The rows below come in pairs that one turn or mirror swaps. Which row does each named row swap with?
gese: [ -2  -6   4 -17   2   5  -9   9 -10 -10   8 -19  -2   9  13  10   0  24
  -4  -9]
Bude: [  0 -11  -2 -11  13 -10 -10  -2 -10   6   9 -12   8   3   5  -7  -9  11
   6   4]
Ronop: [ -2  -5  -1 -11   4  -1  -2  -9  10   9   4   4  -7  -4  13  13  -7   9
  -6  -4]
Tuda: [  3  21   1  -9   6   0  -2   6   1  -1   3  -4  -3  -9   5   1 -12   9
   0   4]
fon: [  8  -3 -10   3   8  15   5  -9 -14 -18   2 -11  -2   5   3   0  -4  10
   2   0]
filut: [  2 -20  -1   4  -2   1  -9   5  -2  -9   0  -9   4  10   9  -1 -10   6
   2  10]
Bul: [ 13   1  -3 -22  12   5   1  -9  11 -13  -4  -6   6  12   2  10   0   4
  -7  -5]
miga: [  0  -3  -7  -2  -1   9 -10  -1   1 -12  -5 -12  -8  17  17   5   1  28
   1  -4]
Bomir: [  2  12   7 -12   8  14 -10   6  -1 -17   1  -8   1  -1   3  -4  -8  11
   3  10]
Rulol: [  4  -6   9 -13   5   1   3   3 -10 -13  -4   0   3  15  25  11   3   2
  -3  -1]
Gusub: [  7 -11   6 -16  -5   4  -7   8  -4 -13  15  -3 -14   1  10  -3   6   9
  -4  -4]
Babo: [ 14  -9 -13 -21   0   4   6  -2   2 -14   1  -2   3   9  11  -6  -3   5
  10  10]
lokeb: [  6   7  -3   4  -2   0  -7   3   1 -14   1  -4  -4  19   6  14  -7   3
  -4  12]
ros: [  5  -1   0  -6  18  11   4 -16   2  -5 -10   0  -1   6   9  10  -6   6
  -1   9]
Melu: [  3   9  15  -5  -1   7  -5   6   0  -9   8  -9 -10   8  11   8   8  -3
  -2  -1]
zonul: [  6  14  -1 -13   3  -5 -11  12   0  -1  -3  -6 -10  16  -1  -8  -8   7
   7   1]
nav: [  3  -9   4  -6  16   2   6 -20 -15   2   7  -5  -4   5  13   3   0  10
   2  -4]
Sopip: [  7  -5   0 -17   6   6   2  -5 -13  -5  -2 -10  -1   6  -8  -6   4  -6
   6   4]
risol: [  6  -9   1  -7  -6 -11  -7  -3   8  -3  16   0  -1   7   4   3 -12   2
   3  11]
fizir: [  6   3   4 -27  13  -5   2  -7  -2  -3   8  -7   9   3   6   5  -9  21
  10 -10]
ziri: [ -1  -2   2 -19   4  -1  -4  -4  -1 -15   1  -7   1   2   8   6   6  10
   1 -26]
lal: [  0 -11   2   4   5   7  -4 -17   0 -11   8  -5  -2 -11   6  -1  -1  11
   2  -1]
kup: [  1   1   1   0   1 -16  -3  14   2 -10  -4 -10   8   6   5  -3  -4   1
  -2   6]
moto: [ -2  -4   4  -4  -2   1  -4   6 -16 -19  13 -16  -6  15   6  -5 -12  18
   2   0]
Sos: [ -4  -3   8 -17  14  -3   3 -11 -12  -6   5  -3 -10  14  15   8   1   5
   7 -15]
bira: [  9 -14  -1 -11  -2   4  -4  14 -10  -2  -3 -15  -4  15   7  -6   3   1
  -5  -2]
Rifig: [  5   7  -5 -24  -1  -8 -10   8  -2   0  -2  -6 -10  11   2  -8   3   3
  10   1]
nuz: [  6  10  -3  -8   9   4   5  -5  -8   8  -7   0 -13   9   9   0 -17   6
   4  -6]
lariz: [  6  -6  -1  -4  -1 -10  -8  -7   4  -2   2  -6  -4  16   7  -4  -1  15
   8  22]
fasem: [  4   0 -12  -3   9   2  14  -9   2  -5 -12  -6  -3  -1  10   0   3  13
  -2  -7]
tezo: [  2 -11  -2 -10  -7  -5  -4  -8   5 -10  -1  -6  -1  19   4  17   6   2
  -4  -8]
vutat: [ -4 -12   0  -3  -9  12   7  -4  -6   0  -3  -7  -2   6  20   7  -8  16
  -4  -4]
tize: [ -1  -1  -2 -12   6  -4 -13   3   0 -15   3 -17   6  15   1   0 -23  19
   5  -6]
lobev: [  2   1  -1  -8   6   6  -2  -3   1 -16   1  -7  -2   4   6   3  -3  18
   0 -28]
Pipu: [  2   6   2 -16   7  -2  -2  -5   0  -6   0  -8  15  11   5   1 -16  10
   5  18]
Zav: [  1   0 -12   1   2  -8  -5  -1  -5  -4   4 -17   0   7  16   2  -5  27
   1 -12]
zetat: [  7  10  -6 -30   4   9  -5   2   4  -4   5 -11  -9   4   2   5  -6  19
   2  10]
fidi: [  0  -6   2 -15   5   1  13   1  -8 -16   2 -16   0   0   2   7   5  16
   0 -17]
Nus: [ -4  -7  -2  -6  -1 -17   4  14   5  -6   2 -14 -10   9   7  10 -12   6
   0   3]
vofas: [  2  -7  -4 -20  -5  -7  -4   1   5 -10  15  -2  -9   9   2  -5 -10   0
  15   0]
Zafef: [ 11   3   0 -25  16  -5  -8 -10  -2 -12   8  -5  -6  16   8   2   9  17
   2   3]
vinef: [  1  -5  -3  -2   0  -9  -6   2   1 -14   8  -8   9  10   6   2 -22  10
   3 -14]
mef: [ -5  -4   8  -5   9 -11  -5  -1  20 -14   0  -4   4   7   3   5  -1  15
  -1   2]
beri: [  2  14  -2 -15   4   9   4 -11   3 -15   5  -1 -16  12   6   8 -12  18
  -1   4]
lided: [ -3  -9   2  -3  11   4   5   1  -3   2  -7  -8 -14   1   5 -14   6  15
   5   3]
vemi: [ -1   5   8 -11  -9  -5  -3  -1   7   3  14  -2   9  13   4  10  -5   2
   0   3]
Divip: [ 12  -1 -13 -10   6   4  -2 -11   3 -14  10 -20  -2  15   4  -6   7  14
  12  -2]
lagu: [  2  -4  -4 -11   2   8   9 -15 -12   9   9 -10   5   9   6  -5   3  14
   7  -7]
ziku: [  3  -4   4 -17 -10  -5  -2  11  -4  11   6  -4 -11   6  13   3  -7  15
   6  -6]
kura: [  5   8  -3 -21  -4 -12   3  11   4  -3  -3 -10 -11  15  -2   5   0   9
   5  10]
neso: [  0  -9  15  -1   6   9   4 -13  -3 -13   5  -3   0  -7  10   4   2  12
  -3  -1]
pasa: [ -2   6   1 -13   4  14  -1   0  -3   1  -7  -5 -19   6   8   4 -16  14
  -1  -8]
rirut: [  1   1   3   2   6 -10 -15  -9   1   0   1  -5  -7  12   9   3  -1   8
   5  17]
taku: [ -1  -2  -5 -14  20  -2  17  -5  -4  -8  -3 -15  -8  -2   3   4  -8  12
   5  -4]

Swapped with fon: lokeb
Swapped with beri: moto
Swapped with Rifig: ziri
Swapped with bira: Bul
Swapped with lobev: zonul
Swapped with tezo: Sopip
Swapped with Gusub: Zafef
Swapped with Babo: Rulol

